Each row has a name. Each piece below is followed by the name of the row it came from, unless a question asks for something else. Each question is about the rows just above it. Some pieces are copies with a little noise. Places in a row count from 1.

[ 0.56 -0.03  1.22  0.67  0.86 -0.16 -0.38  0.72  1.12  0.74 -0.69  0.40
  0.77  0.35  0.40  0.08  1.61 -0.03 -0.61  0.95  0.05  1.26  0.65 -0.94
  0.54  0.13  0.40 -1.44 -0.18  1.39 -0.30 -0.70  1.17  0.09  1.00  1.02
  0.68 -2.12  0.26 -0.78  0.27  0.35  0.49  0.75  1.63  0.52 -0.63 -0.75
  0.24  0.15 -0.04 -0.79  0.41] -> Zutel
[ 0.55 -0.10  1.57  1.61  1.37  0.40 -0.82  1.38  1.34 -0.70  1.05  0.54
  2.61  1.40  1.14 -0.67  2.78  0.41 -0.25 -0.79  0.41  1.67  0.29 -1.08
  0.94  1.97 -2.82 -2.96  0.58  3.66 -0.87  2.22  5.25  1.06  2.86  1.74
  0.62 -1.51 -4.59 -2.33  1.32  1.24  1.79  5.91 -3.07 -2.20  0.01 -4.78
  3.31 -0.69  0.01 -2.67 -0.78] -> zizu
[ 0.23 -0.08  1.47 -0.90  0.75 -0.93  0.04  0.33  1.44  2.56 -3.43  0.76
 -1.54 -0.95 -0.40  1.53  0.94 -0.33 -0.41  2.93 -0.84  0.91  1.38 -0.74
  0.44 -1.77  4.34 -0.01 -0.87 -1.12  0.16 -4.71 -3.54 -1.29 -1.12  0.09
  1.46 -4.02  6.43  0.76 -0.85 -0.37 -0.92 -5.80  8.28  4.54 -1.75  4.61
 -4.30  1.46  0.69  1.63  1.64] -> rubap
which: [ 0.21 -0.09  1.46 -0.88  0.75 -0.94  0.04  0.33  1.44  2.55 -3.43  0.75
 -1.53 -0.95 -0.40  1.54  0.93 -0.34 -0.42  2.92 -0.85  0.88  1.38 -0.73
  0.43 -1.79  4.35  0.01 -0.86 -1.10  0.15 -4.69 -3.53 -1.30 -1.12  0.09
  1.48 -4.02  6.45  0.78 -0.83 -0.38 -0.93 -5.82  8.28  4.54 -1.74  4.62
 -4.29  1.47  0.71  1.65  1.66] -> rubap
which: [ 0.55 -0.02  1.23  0.68  0.85 -0.16 -0.36  0.72  1.12  0.73 -0.67  0.39
  0.78  0.36  0.39  0.08  1.60 -0.03 -0.61  0.96  0.04  1.26  0.66 -0.93
  0.53  0.12  0.40 -1.45 -0.17  1.40 -0.30 -0.70  1.17  0.08  1.00  1.04
  0.66 -2.11  0.26 -0.78  0.24  0.33  0.51  0.77  1.63  0.51 -0.62 -0.75
  0.22  0.14 -0.02 -0.78  0.42] -> Zutel
Where does [ 0.55 -0.10  1.57  1.61  1.37  0.40 -0.82  1.38  1.34 -0.70  1.05  0.54
  2.61  1.40  1.14 -0.67  2.78  0.41 -0.25 -0.79  0.41  1.67  0.29 -1.07
  0.94  1.97 -2.82 -2.96  0.58  3.66 -0.87  2.22  5.25  1.06  2.86  1.74
  0.62 -1.51 -4.59 -2.33  1.32  1.24  1.79  5.91 -3.07 -2.20  0.01 -4.78
  3.31 -0.69  0.01 -2.67 -0.78] differ from zizu, and what was there? -> 24, [-1.08]

[2.57 2.56 4.02 5.19 2.23] = gabu
[-2.31  9.02  1.81  5.20  2.23] = Zutel
[ 5.52  2.43  4.02 -1.87  3.14] = dozi
[ 2.24  2.43  4.06 -1.87  3.14] = tada
[2.56] is at row and place -> gabu, 2
Where does [ 5.52  2.43  4.02 -1.88  3.14] differ from dozi, and what was there? -> 4, [-1.87]
which: [-2.30  9.03  1.81  5.20  2.24] -> Zutel
One entry of tada was changed: [ 2.25  2.43  4.06 -1.87  3.14]. Where, and from what? -> 1, [2.24]
Where in the named rows is [5.20]? -> Zutel, 4
which: [2.58 2.56 4.02 5.18 2.25] -> gabu

[-0.19 -3.34  0.06  0.08  2.12  0.93 -3.69  3.10 -3.06 -1.06  3.86  2.23
  4.85 -3.47  5.77] = tada
[ 3.68 -0.30 -3.10  3.39  4.34  3.71 -2.31  2.65 -1.41 -4.57  0.03 -0.09
  0.07  2.54  1.84] = lived
[ 0.98 -4.63 -5.23  2.48  1.58  1.63  2.66  3.83  0.63 -5.11 -3.26  0.78
  0.35  3.67  0.77] = nevuv
[ 2.33  1.65 -1.08  1.64  1.41 -2.01 -3.61 -0.81 -0.53 -2.22 -1.75 -0.21
 -0.03  2.56 -1.00] = vaz
[-2.81 -1.26  0.80  2.89  0.85 -1.44 -0.95 -3.33  1.32 -0.82 -1.63 -3.03
  1.34 -4.64  1.39] = rokad
[-1.75  3.23 -1.87 -0.59 -0.75 -1.02  2.05 -0.24  2.79 -0.82  0.19  0.30
 -0.27  0.51 -0.42] = dozi
[-1.51 -0.11 -2.73  1.09  3.96  0.13 -8.04  1.76 -3.24 -3.06  1.78  3.62
  5.33  0.22  2.48] = zizu
[ 0.85 -2.19 -0.54  0.85 -0.21 -0.66 -0.17  0.95 -1.68 -0.82 -3.34  0.37
  0.33  1.86 -0.99] = gabu
[-0.05  7.05 -1.67  1.58  1.44  1.98  0.16 -4.84  4.12 -0.57 -1.52 -2.84
 -5.71  4.13 -6.47] = devu
[-2.24  4.34 -2.72  1.67  2.83  1.49 -3.69 -2.63  1.25 -1.79 -0.71  0.02
 -0.74  2.45 -3.42] = rubap
[ 0.97 -1.25  3.71 -0.10 -1.20 -1.32  0.08 -2.60  0.10  2.47  0.40 -2.44
 -1.20 -2.80  0.10] = Zade
Changed devu: [-0.05  7.05 -1.67  1.58  1.44  1.98  0.16 -4.84  4.12 -0.57 -1.52 -2.85
 -5.71  4.13 -6.47]. Place and old value: -> 12, [-2.84]
One entry of zizu was changed: [-1.51 -0.11 -2.73  1.09  3.96  0.13 -8.04  1.76 -3.24 -3.06  1.78  3.62
  5.33  0.21  2.48]. Where, and from what? -> 14, [0.22]
[-2.19] is at row and place -> gabu, 2
Row and place of [-4.64] in the named rows: -> rokad, 14

[-2.47 -2.66 -4.70 -5.02  0.52]  dozi
[-2.47 -2.66 -0.68 -3.75 -4.94]  vaz
[-2.58  2.00 -7.62 -4.95 -4.96]  nevuv
[ 3.40  5.40  4.77 -2.07  1.95]  tada
Where does [-2.47 -2.67 -4.70 -5.02  0.52] differ from dozi, and what was there? -> 2, [-2.66]
[3.40] is at row and place -> tada, 1
Where in the named rows is [-4.95]? -> nevuv, 4
Where does [-2.47 -2.65 -4.70 -5.02  0.52] differ from dozi, and what was there? -> 2, [-2.66]
Row and place of [2.00] in the named rows: -> nevuv, 2
which: [-2.47 -2.69 -0.68 -3.74 -4.93] -> vaz

[-7.36 -2.19 -4.59 -6.22 -2.94  4.28 -3.39 -0.19 -0.24 -2.20] -> vaz
[ 6.39  3.78  7.47  0.35  6.61 -2.96 -4.48  2.29  0.74  1.01] -> zizu
[-3.34 -0.31 -2.58  2.54 -6.89  0.79  5.61 -1.11  1.21 -0.32] -> dozi
Changed vaz: [-7.36 -2.18 -4.59 -6.22 -2.94  4.28 -3.39 -0.19 -0.24 -2.20]. Place and old value: -> 2, [-2.19]
which: [-7.37 -2.18 -4.59 -6.20 -2.94  4.29 -3.39 -0.19 -0.24 -2.20] -> vaz
Changed vaz: [-7.36 -2.19 -4.59 -6.22 -2.93  4.28 -3.39 -0.19 -0.24 -2.20]. Place and old value: -> 5, [-2.94]
[-2.20] is at row and place -> vaz, 10

[ 5.83 -6.15  1.26 -3.01  9.10]  gabu
[-3.32  2.75 -4.64  7.51 -0.04]  vaz
[ 2.86  6.85 -6.87 -0.65 -2.36]  nevuv
[ 3.91  6.82 -7.32 -1.31 -2.47]  zizu
[ 2.86  5.39 -5.93 -1.18 -1.74]  Zutel
[-0.77 -0.84  3.45 -8.38 -7.46]  rokad
[-3.87 -1.86  4.91 -2.04 -4.89]  rubap
[-2.69  1.20 -2.29 -3.45 -8.29]  lived
[-1.38 -2.21  1.30 -0.72  3.82]  dozi
One entry of nevuv was changed: [ 2.86  6.85 -6.88 -0.65 -2.36]. Where, and from what? -> 3, [-6.87]
One entry of gabu was changed: [ 5.83 -6.15  1.26 -3.00  9.10]. Where, and from what? -> 4, [-3.01]
which: [ 5.83 -6.16  1.26 -3.00  9.09] -> gabu

[7.65 4.59 6.11 4.48] -> vaz
[-7.86 -0.67  2.13 -4.39] -> tada
[-6.32  3.70  7.66  0.79] -> lived
[-0.66 -1.08  1.28  4.23] -> Zutel
[-2.61  4.21  7.13  1.24] -> rubap
[-1.98  1.74  1.21  4.28] -> devu
[-8.76 -1.68  1.20 -4.88] -> nevuv
[-3.14  5.62  5.99  2.06] -> Zade
[-0.44 -2.35  4.04  2.96] -> gabu
which: [-0.66 -1.08  1.29  4.23] -> Zutel
Where in the named rows is [7.66]? -> lived, 3
One entry of lived was changed: [-6.32  3.69  7.66  0.79]. Where, and from what? -> 2, [3.70]
which: [-1.98  1.75  1.21  4.28] -> devu

[ 4.68 -3.21  2.81  1.06  0.09  7.09 -0.13 -4.30 -1.38 -1.78 -2.17  9.45
  1.00  6.62  2.74  1.90 -1.12  4.52  5.13 -3.76  1.86  3.40 -2.90  3.62
 -4.04 -2.12 -0.07  6.42  1.72] -> rokad
[-2.18 -6.15  0.20  1.68  4.54  3.40  4.95 -2.04 -8.21  1.14 -5.27  5.34
 -2.85  2.34 -1.00  3.93 -4.23  1.60 -0.82 -0.42 -6.26  0.26  3.04  5.94
  3.31 -3.29  5.25  3.99  0.43] -> nevuv
[ 5.29  4.02  1.67 -0.97 -4.48  1.31 -5.03 -0.82  7.29 -2.32  3.83  0.94
  3.51  2.06  2.82 -2.67  3.48  1.40  4.22 -2.08  7.49  2.00 -4.96 -3.53
 -5.99  1.88 -5.30  0.27  0.71] -> rubap
[-1.82  5.25 -1.88 -1.55 -2.43 -6.27 -2.51  3.79  5.17  0.53  4.13 -8.78
  0.86 -5.41 -1.21 -3.26  2.92 -3.70 -2.82  2.60  2.10 -2.29  0.25 -5.40
  0.82  3.06 -2.70 -6.16 -1.32] -> tada
which: [ 4.68 -3.22  2.80  1.07  0.10  7.08 -0.13 -4.30 -1.38 -1.78 -2.16  9.44
  1.00  6.63  2.73  1.90 -1.12  4.51  5.13 -3.76  1.85  3.40 -2.90  3.61
 -4.03 -2.13 -0.07  6.42  1.72] -> rokad
Changed tada: [-1.82  5.25 -1.88 -1.56 -2.43 -6.27 -2.51  3.79  5.17  0.53  4.13 -8.78
  0.86 -5.41 -1.21 -3.26  2.92 -3.70 -2.82  2.60  2.10 -2.29  0.25 -5.40
  0.82  3.06 -2.70 -6.16 -1.32]. Place and old value: -> 4, [-1.55]
which: [-1.82  5.23 -1.88 -1.53 -2.41 -6.27 -2.52  3.80  5.15  0.54  4.14 -8.79
  0.86 -5.42 -1.22 -3.26  2.89 -3.69 -2.82  2.59  2.11 -2.29  0.26 -5.40
  0.81  3.06 -2.70 -6.15 -1.31] -> tada
which: [-2.17 -6.15  0.20  1.67  4.54  3.39  4.95 -2.04 -8.21  1.14 -5.27  5.34
 -2.85  2.34 -1.00  3.93 -4.23  1.59 -0.82 -0.41 -6.26  0.25  3.04  5.94
  3.32 -3.29  5.25  3.99  0.43] -> nevuv
Changed rokad: [ 4.68 -3.21  2.81  1.06  0.09  7.09 -0.13 -4.30 -1.38 -1.78 -2.18  9.45
  1.00  6.62  2.74  1.90 -1.12  4.52  5.13 -3.76  1.86  3.40 -2.90  3.62
 -4.04 -2.12 -0.07  6.42  1.72]. Place and old value: -> 11, [-2.17]
which: [ 5.30  4.02  1.67 -0.96 -4.47  1.32 -5.03 -0.82  7.28 -2.30  3.82  0.93
  3.52  2.08  2.81 -2.67  3.47  1.40  4.23 -2.08  7.50  1.97 -4.97 -3.51
 -6.01  1.90 -5.29  0.26  0.72] -> rubap

[-1.87 -1.86  6.21  0.35 -3.29  2.81  3.60] -> zizu
[-3.68 -0.70  3.40 -1.06 -4.95  3.41  5.99] -> Zutel
[-2.82 -1.40  3.78 -0.81 -3.23  2.89  4.46] -> nevuv
[-3.80 -3.42 -4.10  7.79 -3.95 -0.84 -1.23] -> rubap
[ 1.58 -2.41  0.65  2.73 -3.49  1.22 -1.67] -> dozi
[-0.33 -2.67 -0.99  3.76 -4.55 -0.93  0.38] -> Zade
Where in the named rows is [-1.87]? -> zizu, 1
Row and place of [-3.49] in the named rows: -> dozi, 5
which: [-0.31 -2.66 -0.99  3.77 -4.54 -0.91  0.39] -> Zade
which: [-1.84 -1.84  6.18  0.35 -3.28  2.81  3.60] -> zizu

